Each row has a name. Each piece below is followed by the name of the row it came from, unless a question asks for something else. Each question is about the rows just above it. Some pieces are copies with a little noise. Places in a row count from 0.

Columns, left to right: U V A E
[-103  -86  -28    1] -> bibib
[ 44  -5 -13  13] -> zub
[-30  42 -95  45] -> gano
[-11 -10  23 -87] -> rato
[ 21 -88  54  59] -> Biros
[ 32 -74  32  28] -> Rubo
[-32 -43  37  49] -> podi
[-11  22 -87 -10] -> Pive
which: [-102  -86  -28    2]	bibib
Put [-87 -11 -10  22] back in order: which row is it?	Pive
Which row holds these entries in another order? [-87  23 -10 -11]	rato
Which column holds this, read top down? [13 45]	E
Put [-74  28  32  32] back in order: which row is it?	Rubo

Columns, left to right: P B G W K R C
[  0 -30 -16 -45  59 -29  62] = noz
[  6 -30 -16 -45  59 -29  62] = mivo
[  6 -30 -45 -16  86  -3  21] = pel
Which column holds this, read top down? [-16 -45]	G
which: [  0 -30 -16 -45  59 -29  62]	noz
[  6 -30 -45 -16  86  -3] begins in row and place	pel, 0
which: [ -1 -30 -16 -45  59 -29  63]	noz

Columns, left to right: H M Z S F T J
[ -8  34  31 -53 -77  -6  12] = tasi
[-33  10  -8  34  34 -73  74] = pefar
[-11  -9  78  37 -31  10 -38] = lesoz
[ 47 -31  55  37  57 -32 -44] = ref
[  8 -16  13  12 -10 -55 -23] = gutap
[ 38  26 101 -73  13 -54 -33] = pobi
Which row holds these entries in another order? [ 13 -54 -33  38  26 101 -73]	pobi
Which column holds this, read top down? [ 74 -38 -44]	J
Which entry of ref is missing from [-31  55  57  47 -44  37]?	[-32]
Where does [-8 34 34] start? Give its row and place.	pefar, 2

Columns, left to right: lom buf sizap zik mavaz zutak Les tul vaf zur
[ 28  -3  21  23  16   9  12 -19 -16  -9] = takiv
[-67  -5  27 -39  -5  -8   1 -77   6  40] = Bepi
[ 69 -32 -26  49  63  53  29 -17  44 -26] = kala
[-14  -5  -2  -4  15   2  -2 -27  21   8] = foma
[ 21  10 -13  13 -42 -18 -36  94 -35   2] = Nadu
[ 44  53  29  69  49 -26 -17 -32  64 -26] = vogug
[ 63 -17 -26  53  49  43  69  29 -26 -33] = zaf
[-26  44 -17  29  53  63  49 -26 -32  69] is which row reordered?	kala
[ 29  53  69  44 -26  49  64 -26 -32 -17] is which row reordered?	vogug
Put [-32 -26 -26 -17  29  44  49  53  63  69] back in order: which row is it?	kala
foma without one entry, shuffled: [ 21   8  15   2  -5  -2  -4 -14  -2]. Gone:	[-27]
Which row holds these entries in another order? [-26 -32 -26  53  69  29  44 -17  63  49]	kala

Columns, left to right: Dof vas robif luz Befuv Zag Tuk zudud diled
[ -6  -2 -61 -28  12  -6 -25 -51 -62] -> Naf
[-17  -8 -44 -61 -11   4 -15 -39  27] -> Nizu
[  9  -6 -38  12  -2 -28 -25  55  33] -> kuf
[ -1   6 -17  -7  17  -8 -19 -37 -80] -> ruz
which: [ -2   6 -17  -7  17  -8 -19 -37 -80]	ruz
Naf without one entry, shuffled: [-51 -61 -25  12  -6 -28  -6  -2]. Gone:	[-62]
Which column holds this, read top down? [-51 -39  55]	zudud
[-17  -7] begins in row and place	ruz, 2
Row and place where [ -2 -61 -28  12  -6 -25] starts:	Naf, 1
Shuffled kuf with one entry gone: [-28  55   9  12 -38  -6 -25  33], missing	[-2]

Columns, left to right: Y D Q N L X
[ 39  -9  32 -36  52  35] -> piv
[-18  11  35  42  34  86] -> Siveb
[ 33  12 -40 -38  47 -36] -> kodom
[-23   4  35  13   5 -17] -> rim
[ 33  12 -40 -38  47 -24] -> Lepi
[ 45 -25 -29 -16  21   5] -> pep
[-16   9 -36 -30 -25 -29] -> Sis
[-23  19  37  46  48  48] -> nolas
[ 37 -43 -25  -1 -35  17] -> mulo
[ 31 -17 -32 -18 -24 -42] -> Kud
[-16  21   3  32  41 -55] -> mege
[-34  23  39 -17 -10 -32] -> vol
[-16  21   5] begins in row and place	pep, 3
Which row holds these entries in another order? [ 35  34  86  42  11 -18]	Siveb
which: [-16  21   4  32  41 -56]	mege

Columns, left to right: Niziz ziza sof lus sino
[37  9 52 10 22] = guf
[ 17  19 -14  -5 -37] = nuvip
[ -8 -50  47  39  40] = gaf
[-26  43 -29  -1  35] = moz
[-41  39 -50  47  58] = falur
[ 54 -93  12 -30 -27] = fav
[  9 -15   9 -23 -20] = muzo
[ -8  18 -28  -4  24] = ruke
[ -6 -63 -25  49 -22] = nuv
[ 23  11 -14  24 -19] = sul
[-15  25 -14 -40  40] = maf
[ 27 -48 -27 -14  55] = Kodet
[ 39 -50  47] begins in row and place	falur, 1
sul without one entry, shuffled: [-19 -14  24  11]. Gone:	[23]
Which column holds this, read top down? [-40 -14]	lus
which: [ 17  19 -14  -5 -35]	nuvip

Columns, left to right: dezu mot zopo Temap gizin pubut
[ 12   2  -6 -18  -4   8] : Musa
[  5 -16  -9 -13  -2   1] : folu
[-76  90  -1 -21  63  28] : nosu
[  5 -16  -9 -13  -2   2] : rova
[-69  86   3 -13  53  31] : liba
[ 11 -12  -9 -20  -8  10] : dula
[ 85   3 -13 -17   2   4] : zis
[ -2  -3  -7 -15  -6   4] : Kalog
[  9  -4 -14 -16  -3   3] : gav
[ 11  -1 -10 -19  -7  -3] : nuli
[ 13 -14 -11 -11  -2   3] : tilu
[ 11 -10  -3 -12   2  -4] : bar
Where does [ 86   3 -13] start? Give its row and place.	liba, 1
Row and place where [-3 -7] starts:	Kalog, 1
Shuffled Kalog with one entry gone: [-15  -6  -2   4  -7], missing	[-3]
Row and place where [ -1 -21] starts:	nosu, 2
Row and place where [ 11 -12  -9 -20] starts:	dula, 0

Columns, left to right: Zigik tibu fadar lev
[-1  8 13 77] : Buz
[ 4 -8 20  0] : mamo
[ 47 -17 104   3] : guta
[ 75  20 -43 -69] : Mit
[-34 -52 -28 -29] : Vekin
[ 11  48 -49  38] : tavi
[-17  48 104   3] : somi
[-69 -50 -30  15] : nof
[-17  19  32  -4] : nuvib
[ 29 -27 -19 -70] : Sefuz
Which column holds this, read top down? [-52  48  48]	tibu
which: [-70 -50 -29  15]	nof
Put [  3  48 -17 104] back in order: which row is it?	somi
Put [104 -17  48   3] back in order: which row is it?	somi

Columns, left to right: Kitif Raz vako riva Nabe zet kav
[ 13   1 -28 -46   2  -1   1] -> dudus
[-29   1   2   1 -46  13  -1] -> poz
[-20  42  34  36  54 -10 -15] -> pef
[ 10  27  -2   5 -21 -12  -7] -> zufip
[-10  36  54  41 -20  34 -15] -> Ruge
[ 24  36 -16 -18 -36  15  -1] -> Rurel
[  2   1 -46  -1 -29   1  13] is which row reordered?	poz
Put [ 42  36  54 -20  34 -15 -10] back in order: which row is it?	pef

Columns, left to right: luma mab senok rak
[ 46  -6  88 -27] = karek
[  9  34  14 -75] = ved
[54 14 37 38] = Teda
[ 15  54 -58  38] = Bomaz
[ 35 -17   9  24] = Gedat
[-6  5 51  9] = sikod
[  1   2  15 -51] = Kupo
[ 15   2 -52   1] = nemi
[ 44 -12  36  58] = mok
[-14 -28  10 -18] = Lufoz
[ 54 -22   9 -53] = vofu
[-33 -16   9 -44] = Koz
[ 15  35  -6   1  15  44 -14  54 -33] is in which column, read top down?	luma
[ -6  88 -27] begins in row and place	karek, 1
which: [-6  6 52  9]	sikod
which: [  1   2  14 -52]	Kupo
Put [ 15   2 -51   1] back in order: which row is it?	Kupo
Which row holds these entries in another order? [-58  15  38  54]	Bomaz
Teda without one entry, shuffled: [37 54 14]. Gone:	[38]

Columns, left to right: labib gog zulo tifos Lel fero sozi Rufu zunas
[ 31  18  16  34  22  67 -39  -4 -19]  niroz
[-28   9  13 -54 -34  51  10  11  42]  fet
[ 32  14  13  34  -3  52 -36  -4 -20]  Mol
[-29 -15  -8 -51 -33 -53  49   8 -16]  vedum
[-14  23  27  -2   0  85 -28   7   9]  ruvi
[-22 -14 -11 -39 -25 -55  39   3  17]  koti
[ 22  -2 -14   9 -28  27   0   7  -1]  Tetol
[ -8  24  24  17  11  83 -33   1  -3]  vupuz
[-20  12  17 -41 -26  69  -7  10  28]  bek
[-30   4   9 -55 -35  -7  26  10  41]  Guvek
vedum without one entry, shuffled: [ -8 -53 -51  49   8 -33 -16 -29]. Gone:	[-15]
Mol without one entry, shuffled: [ 52  34  13  32 -36 -20  14  -3]. Gone:	[-4]
Put [  0  85 -28   7   9 -14  23  27  -2] back in order: which row is it?	ruvi
Shuffled Tetol with one entry gone: [ 27 -28  -2  -1 -14   9   7  22], missing	[0]

Columns, left to right: bisi Zabu gab pubuz Gigol sete
[-47  10 -53  19  60  -7] = filar
[-66  -4 -51  22  77 -25] = veke
[-79  -6 -58  17  33  29] = Muvom
[-79  -6 -58  27  94 -31] = lodu
Which row holds these entries in another order? [-25  77  22 -51  -4 -66]	veke
which: [-47  11 -53  19  58  -7]	filar
[-58 -58] is in which column, read top down?	gab
which: [-66  -4 -51  22  77 -26]	veke

Columns, left to right: gezu dolu lorek ranef vetob tamis soloz Renem
[  31   60 -108   -8  102    8    8  -60]  foni
[  31   60 -108   -8  103   -6   15  -46]  dov
[  31   60 -108   -8  102    8  103  -48]  Dege
Which entry of Dege is missing from [   8   60  103   31   -8  -48 -108]?	[102]
which: [  31   60 -107   -7  103   -6   15  -47]	dov
which: [  31   60 -108   -8  102    8    8  -60]	foni

Columns, left to right: Mak pur bula lop moneg Vosel
[-44 -11 -96 -34   5  -2]  fisu
[-13  40 -22 -29 -23  -7]  Vegi
[-61 -34  18   0 -62  35]  Taso
[-62 -34  18   0 -55  34]  rer
[-13 -23  -7 -21 -29  40]  sev
Which entry of Taso is missing from [-62 -34   0  18  35]?	[-61]
Which row holds these entries in another order? [-29 -13  -7 -23  40 -22]	Vegi
which: [-61 -35  17   1 -61  34]	Taso
Row and place where [-29  40] starts:	sev, 4

Columns, left to right: ren zes big tatu pepo
[  86 -101   16   33   30]  Turo
[-21  57 -39  40  52]  furem
[-11 -88  -4 -30  12]  sef
[-44  43  85 -62 -25]  kig
[ 87 -88  41 -90 -74]  Dalo
[-96 -58  -4 -98  69]  pori
[ 44 -78 -48  11 -85]  Zimuk
[-50  64  89  17  33]  Lupo
[-11  -5 -30  12 -88]  buv
[ -51 -100  101   19    9]  zolis
[ 43  43  46 -47  21]  bug
[ 14  33  30 103   0]  Nolop
furem without one entry, shuffled: [ 40 -39  57 -21]. Gone:	[52]
[16 33 30] begins in row and place	Turo, 2
Which column holds this, read top down? [30 52]	pepo
Shuffled Turo with one entry gone: [-101   33   16   86], missing	[30]
Which row holds these entries in another order? [ 12 -30  -4 -88 -11]	sef
Which column holds this, read top down? [-44  87]	ren
[  0 103  30  33  14] is which row reordered?	Nolop

Columns, left to right: bil kerur Laso Gipu lege Zuf
[-28   2  39 -19  10   2] = voz
[-29  10  46 -23  21  -2] = vapi
[-36 -45  29 -34  31 -24] = daro
[-45  29 -37  31 -34 -24] = pinos
Which column holds [21 31] top down?	lege
Which row holds these entries in another order? [-24  31 -34  29 -45 -36]	daro
[-24 -36 -45  29 -34  31] is which row reordered?	daro
[-45 -37 -34 -24  29  31] is which row reordered?	pinos
which: [-28  10  46 -23  22  -1]	vapi
which: [-36 -46  29 -34  31 -24]	daro

Columns, left to right: dazos Zene pev gine Ziluf tufi Nik Gile Feme
[ 48  -3  -4  -9  78 -50 -44  38 -67]  timed
[ 48  -3  -4 -66  78 -50 -44 -46 -67]  far
[ -4 -50  48  38  -9 -44  79  -3 -67]  sitev
[-50  -4 -44  -2 -66 -49  78  38  48]  zosi
[ 62 -18 -20  50  80  51  22 -19  19]  vezu
Shuffled sitev with one entry gone: [ -9  -4  48 -50  -3  79 -44 -67], missing	[38]
Put [-67  -3  79 -44  -9  38  48 -50  -4] back in order: which row is it?	sitev
Which entry of zosi is missing from [-44  48  38  -2 -49  -4  78 -66]?	[-50]
Shuffled vezu with one entry gone: [-18  19 -19  50 -20  22  62  80], missing	[51]
which: [ -5 -49  49  38 -11 -45  80  -3 -67]	sitev
Which row holds these entries in another order? [ -3  -4 -50  -9  48  38  78 -44 -67]	timed

Columns, left to right: Zeki gorek keka bevo zofi
[-76 -37  96   7  73] = filan
[ 97  83  17 -69  43] = rubam
[-44 -57 -12  85  95] = Rokur
[-65  98 -43 -52  84] = limu
[ 86  95 -12 -57 -44] = pip
[ 54 -52 -41  -8  -4] = zemuf
[ 45  66 -20  36  41] = mim
[ 48   6  51 -30 -19] = totoz
[-87   6  51 -30 -19] = napi
[ 62  61 -22 -73 -86] = zigof
which: [ 95  81  17 -70  42]	rubam
[-37  83 -57  98  95 -52  66   6   6] is in which column, read top down?	gorek
which: [ 87  94 -13 -56 -44]	pip
Which row holds these entries in another order? [-57 -44 -12  85  95]	Rokur
[-37  83 -57  98  95] is in which column, read top down?	gorek

